In the data rows, zero lies at 4.5, halfway between 4 and 5.
Here is a table of points, one per row:
[5 4 4 5 3 0 6 3 5 5 7 3 2 6 5 5 4 4 6 9 3 3 1 8 6 2 9 6 6 8 3 3 8 5 5 8 3
 5 5 5 5 6 3 6 6 2 2 5 3 6 8 3 6 4 6 8 6 4 7 4 6 7 7 6]
[6 6 3 4 7 5 5 6 5 5 4 4 4 5 5 3 7 6 5 4 7 5 7 3 4 4 4 5 3 3 5 7 5 5 6 5 6
 5 3 4 5 5 6 4 5 5 5 2 6 2 5 5 2 6 3 4 4 2 4 6 5 4 5 6]
[4 5 3 5 5 5 5 4 6 4 3 5 4 4 4 5 6 6 5 4 6 5 5 3 3 5 3 5 5 3 5 6 3 4 6 5 5
 5 5 6 5 3 5 5 6 4 4 5 5 5 4 4 5 3 5 4 5 5 3 6 6 3 6 5]
[5 5 4 2 5 5 2 5 2 4 5 4 6 5 6 4 4 3 3 4 5 6 5 4 6 6 5 5 3 5 5 6 4 5 4 5 5
 3 3 3 3 6 5 2 3 6 4 4 4 4 5 5 5 5 1 5 2 5 5 4 3 6 3 3]
[5 7 4 3 5 3 4 5 3 8 6 3 5 9 7 3 7 3 6 6 5 8 6 6 6 5 7 7 5 4 5 4 7 8 6 6 7
 4 3 2 3 4 7 4 4 5 5 5 5 5 7 5 3 5 5 7 4 3 5 4 4 7 3 5]
[2 3 5 3 3 5 3 3 4 4 4 6 5 3 4 6 3 4 3 4 1 5 4 6 5 5 5 5 6 6 4 3 4 4 3 5 5
 2 6 5 3 5 4 4 4 4 4 6 2 6 4 3 7 3 3 4 4 7 4 3 4 4 4 2]
[5 2 6 5 3 4 4 3 5 1 5 7 4 1 3 7 3 5 3 4 4 2 4 4 5 5 4 3 4 6 3 3 4 2 4 4 1
 4 5 6 5 5 2 5 4 4 4 5 3 5 5 3 6 3 5 4 5 6 4 4 5 4 5 5]
[5 4 1 6 5 4 7 4 6 4 5 4 1 4 3 3 5 7 8 6 6 4 5 5 4 2 7 5 5 4 3 5 5 4 7 7 5
 7 4 6 7 5 5 7 7 1 4 6 5 5 8 2 4 3 7 6 7 4 6 6 6 3 7 7]
[5 0 6 7 3 5 6 4 5 1 5 8 3 0 2 7 0 5 5 4 3 0 3 7 5 4 3 3 6 4 2 2 4 1 4 5 0
 5 5 7 7 4 0 6 5 5 3 4 5 5 3 3 6 5 8 3 6 5 7 5 5 3 5 5]
[3 4 6 5 2 4 3 2 4 3 6 7 3 3 3 6 2 5 3 5 3 4 1 6 5 5 4 5 6 7 2 1 5 4 4 5 3
 3 4 6 4 6 3 5 5 4 3 6 2 5 5 3 7 3 4 5 5 6 5 3 5 4 5 4]
[5 4 3 3 5 4 4 5 4 4 5 4 4 4 5 4 5 5 4 4 6 5 6 5 5 5 4 5 2 5 5 5 3 4 5 5 5
 4 2 4 4 7 5 4 5 5 4 3 5 2 5 5 4 5 3 4 4 5 5 4 5 4 4 5]
[4 7 6 3 6 6 4 7 4 8 5 2 7 8 7 4 6 3 5 3 4 7 5 4 4 5 3 5 4 4 8 6 6 7 4 3 7
 4 5 1 2 3 8 2 2 6 8 4 6 5 3 6 3 8 4 5 3 3 3 4 3 8 2 4]
[8 6 5 4 7 6 5 9 3 6 5 4 6 5 6 4 4 5 6 3 6 3 7 4 5 2 2 2 1 1 7 7 6 6 6 1 4
 7 4 4 5 5 5 4 3 8 7 0 8 1 2 8 0 9 4 4 3 3 6 6 2 6 1 6]
[4 2 4 4 3 4 4 4 5 2 5 6 4 3 4 5 3 5 3 3 4 3 4 5 5 5 4 4 4 5 3 3 3 3 4 5 2
 4 5 5 5 5 3 4 5 4 3 4 4 4 4 4 5 4 3 4 4 5 4 3 5 3 5 5]
[5 5 8 2 5 6 1 5 2 5 5 4 6 5 8 5 4 1 4 4 3 5 4 5 6 6 3 4 3 4 7 5 4 6 4 3 5
 4 4 2 0 6 5 1 0 7 6 3 6 3 1 6 3 7 0 4 1 4 6 4 1 7 1 3]
[2 4 5 4 3 3 3 3 4 4 4 6 5 4 4 6 3 3 2 5 2 5 3 5 5 6 5 4 6 6 3 3 4 5 4 5 5
 2 6 5 3 4 4 3 4 4 4 6 2 7 4 2 7 3 3 4 5 7 3 3 4 4 6 3]
[7 6 4 4 7 6 5 7 4 5 5 3 4 4 6 3 6 5 6 3 6 4 6 3 5 3 4 5 1 3 6 7 4 4 6 3 5
 5 2 5 4 6 5 4 4 5 5 1 7 1 4 7 2 6 4 5 4 2 5 6 4 6 3 6]
[3 3 7 4 3 6 4 6 5 3 4 6 6 4 3 7 2 6 4 3 3 2 3 3 2 4 3 0 6 6 4 3 1 3 4 0 3
 5 6 5 5 2 4 5 4 6 5 5 5 6 2 5 4 5 5 1 4 3 2 5 4 3 3 5]
[4 5 3 4 5 5 4 4 5 4 3 4 5 4 4 4 6 6 5 3 6 5 7 3 4 5 3 5 3 3 5 6 3 4 6 5 6
 5 4 5 5 5 6 4 6 4 4 5 5 4 4 5 5 4 3 3 4 5 4 5 6 4 5 6]
[1 4 7 5 2 5 5 3 3 5 5 7 5 4 2 7 2 2 2 6 0 4 0 7 5 5 6 3 8 7 4 0 5 3 0 4 1
 2 6 4 3 4 2 5 4 3 4 7 0 9 5 3 8 4 5 5 6 7 5 1 4 4 3 0]
[6 5 1 6 4 2 8 4 7 4 7 3 3 5 4 3 6 8 8 6 6 4 5 5 5 1 8 6 5 4 3 5 6 4 6 7 5
 7 5 6 7 5 4 7 8 3 3 4 5 4 7 4 3 2 8 5 7 4 5 7 8 3 7 6]
[4 5 6 6 5 8 6 5 5 5 0 5 5 6 4 5 6 5 5 3 5 4 6 2 0 5 3 2 6 3 6 5 4 6 4 2 6
 6 6 4 6 0 5 6 6 5 6 5 5 5 4 5 4 5 6 3 5 3 2 6 6 2 5 5]
[6 4 8 5 6 9 5 7 5 4 2 6 7 5 4 5 4 3 4 1 3 4 6 3 3 6 0 2 4 3 8 6 5 4 3 0 4
 6 5 3 5 3 4 3 1 6 7 5 5 4 0 7 2 7 6 2 2 3 3 4 2 6 4 4]
[6 5 4 5 8 6 4 5 6 4 3 4 5 4 5 4 6 5 5 2 6 5 7 1 3 4 3 4 4 2 6 7 3 4 4 3 5
 5 4 5 5 3 6 5 5 5 5 3 6 3 5 6 3 5 4 4 4 2 3 4 5 4 4 5]
[4 3 3 4 3 3 4 3 5 3 4 6 4 3 3 5 4 5 4 5 5 4 3 5 4 5 5 5 4 5 2 3 2 4 5 6 4
 4 5 6 5 5 3 5 6 4 2 5 4 5 5 3 6 2 4 4 4 7 4 4 7 4 5 4]
[3 4 3 5 3 3 4 2 5 4 4 5 3 4 3 5 5 5 4 5 3 5 4 6 4 5 5 5 6 6 3 4 3 4 5 6 5
 4 5 6 5 5 4 6 6 3 2 7 4 5 5 2 7 2 5 4 5 7 4 4 6 3 6 5]
[4 3 3 6 4 4 6 3 7 3 3 6 3 3 1 7 3 6 4 4 5 4 5 5 3 4 4 5 5 5 3 4 3 2 6 5 4
 5 6 6 6 4 3 6 6 3 4 5 4 5 4 3 6 3 6 4 7 6 4 5 6 1 6 5]
[3 4 6 4 3 4 2 4 3 5 5 7 8 4 5 7 3 1 1 5 4 5 2 5 6 7 4 4 6 7 4 1 5 6 0 4 3
 1 6 3 1 5 3 2 1 6 4 6 2 6 5 4 6 5 3 5 4 5 4 0 1 6 4 0]
[3 6 9 2 3 5 0 6 0 6 6 4 6 5 7 5 1 0 2 5 0 5 1 7 9 8 4 5 6 6 7 3 8 6 1 3 5
 2 4 0 0 4 5 0 0 7 8 6 2 5 3 6 4 6 2 5 1 5 6 2 0 9 0 0]
[4 5 3 4 5 5 4 4 5 5 3 4 5 5 4 4 7 5 4 4 5 6 6 4 4 5 4 6 4 4 4 6 4 5 5 6 6
 4 5 4 4 5 6 5 6 4 4 5 4 5 5 4 5 3 3 5 5 5 3 5 6 4 5 5]
[4 4 3 5 3 4 5 2 6 4 4 5 3 4 3 4 5 5 4 5 5 5 5 5 4 5 5 6 5 5 3 4 4 4 6 7 5
 5 4 6 6 6 4 6 7 2 3 5 4 5 6 3 6 3 4 5 5 5 4 5 7 2 6 5]
[8 6 0 8 7 4 9 5 6 7 6 0 3 6 5 0 7 8 9 7 9 3 6 3 3 0 8 6 3 3 5 6 8 5 7 6 7
 9 4 6 9 3 5 8 8 3 5 4 6 5 7 6 2 5 8 7 8 1 7 9 6 5 6 9]
[8 8 2 6 7 3 6 5 4 8 6 0 4 8 6 0 9 5 8 7 7 8 6 4 5 2 6 8 3 3 6 7 8 8 8 6 8
 7 3 2 5 5 9 6 5 5 6 2 8 3 6 6 0 6 6 8 5 2 7 8 4 7 5 5]
There is one direction along which these points spread out most. Take the direction at right angles to it along which they spread out most. Go by this last direction. How far along it is each point below, from 0 to 99? 50 is the average, and the first point above lies past it. One standard deviation of the points above along it is 16.
[2 3 5 3 3 5 3 3 4 4 4 6 5 3 4 6 3 4 3 4 1 5 4 6 5 5 5 5 6 6 4 3 4 4 3 5 5
 2 6 5 3 5 4 4 4 4 4 6 2 6 4 3 7 3 3 4 4 7 4 3 4 4 4 2] -> 54
[5 4 4 5 3 0 6 3 5 5 7 3 2 6 5 5 4 4 6 9 3 3 1 8 6 2 9 6 6 8 3 3 8 5 5 8 3
 5 5 5 5 6 3 6 6 2 2 5 3 6 8 3 6 4 6 8 6 4 7 4 6 7 7 6] -> 69
[3 6 9 2 3 5 0 6 0 6 6 4 6 5 7 5 1 0 2 5 0 5 1 7 9 8 4 5 6 6 7 3 8 6 1 3 5
 2 4 0 0 4 5 0 0 7 8 6 2 5 3 6 4 6 2 5 1 5 6 2 0 9 0 0] -> 19
[5 4 3 3 5 4 4 5 4 4 5 4 4 4 5 4 5 5 4 4 6 5 6 5 5 5 4 5 2 5 5 5 3 4 5 5 5
 4 2 4 4 7 5 4 5 5 4 3 5 2 5 5 4 5 3 4 4 5 5 4 5 4 4 5] -> 47
[3 4 6 5 2 4 3 2 4 3 6 7 3 3 3 6 2 5 3 5 3 4 1 6 5 5 4 5 6 7 2 1 5 4 4 5 3
 3 4 6 4 6 3 5 5 4 3 6 2 5 5 3 7 3 4 5 5 6 5 3 5 4 5 4] -> 63
[5 5 4 2 5 5 2 5 2 4 5 4 6 5 6 4 4 3 3 4 5 6 5 4 6 6 5 5 3 5 5 6 4 5 4 5 5
 3 3 3 3 6 5 2 3 6 4 4 4 4 5 5 5 5 1 5 2 5 5 4 3 6 3 3] -> 36
[3 4 3 5 3 3 4 2 5 4 4 5 3 4 3 5 5 5 4 5 3 5 4 6 4 5 5 5 6 6 3 4 3 4 5 6 5
 4 5 6 5 5 4 6 6 3 2 7 4 5 5 2 7 2 5 4 5 7 4 4 6 3 6 5] -> 67
[6 5 1 6 4 2 8 4 7 4 7 3 3 5 4 3 6 8 8 6 6 4 5 5 5 1 8 6 5 4 3 5 6 4 6 7 5
 7 5 6 7 5 4 7 8 3 3 4 5 4 7 4 3 2 8 5 7 4 5 7 8 3 7 6] -> 71
[4 5 3 4 5 5 4 4 5 4 3 4 5 4 4 4 6 6 5 3 6 5 7 3 4 5 3 5 3 3 5 6 3 4 6 5 6
 5 4 5 5 5 6 4 6 4 4 5 5 4 4 5 5 4 3 3 4 5 4 5 6 4 5 6] -> 50
[5 5 8 2 5 6 1 5 2 5 5 4 6 5 8 5 4 1 4 4 3 5 4 5 6 6 3 4 3 4 7 5 4 6 4 3 5
 4 4 2 0 6 5 1 0 7 6 3 6 3 1 6 3 7 0 4 1 4 6 4 1 7 1 3] -> 19
[7 6 4 4 7 6 5 7 4 5 5 3 4 4 6 3 6 5 6 3 6 4 6 3 5 3 4 5 1 3 6 7 4 4 6 3 5
 5 2 5 4 6 5 4 4 5 5 1 7 1 4 7 2 6 4 5 4 2 5 6 4 6 3 6] -> 36
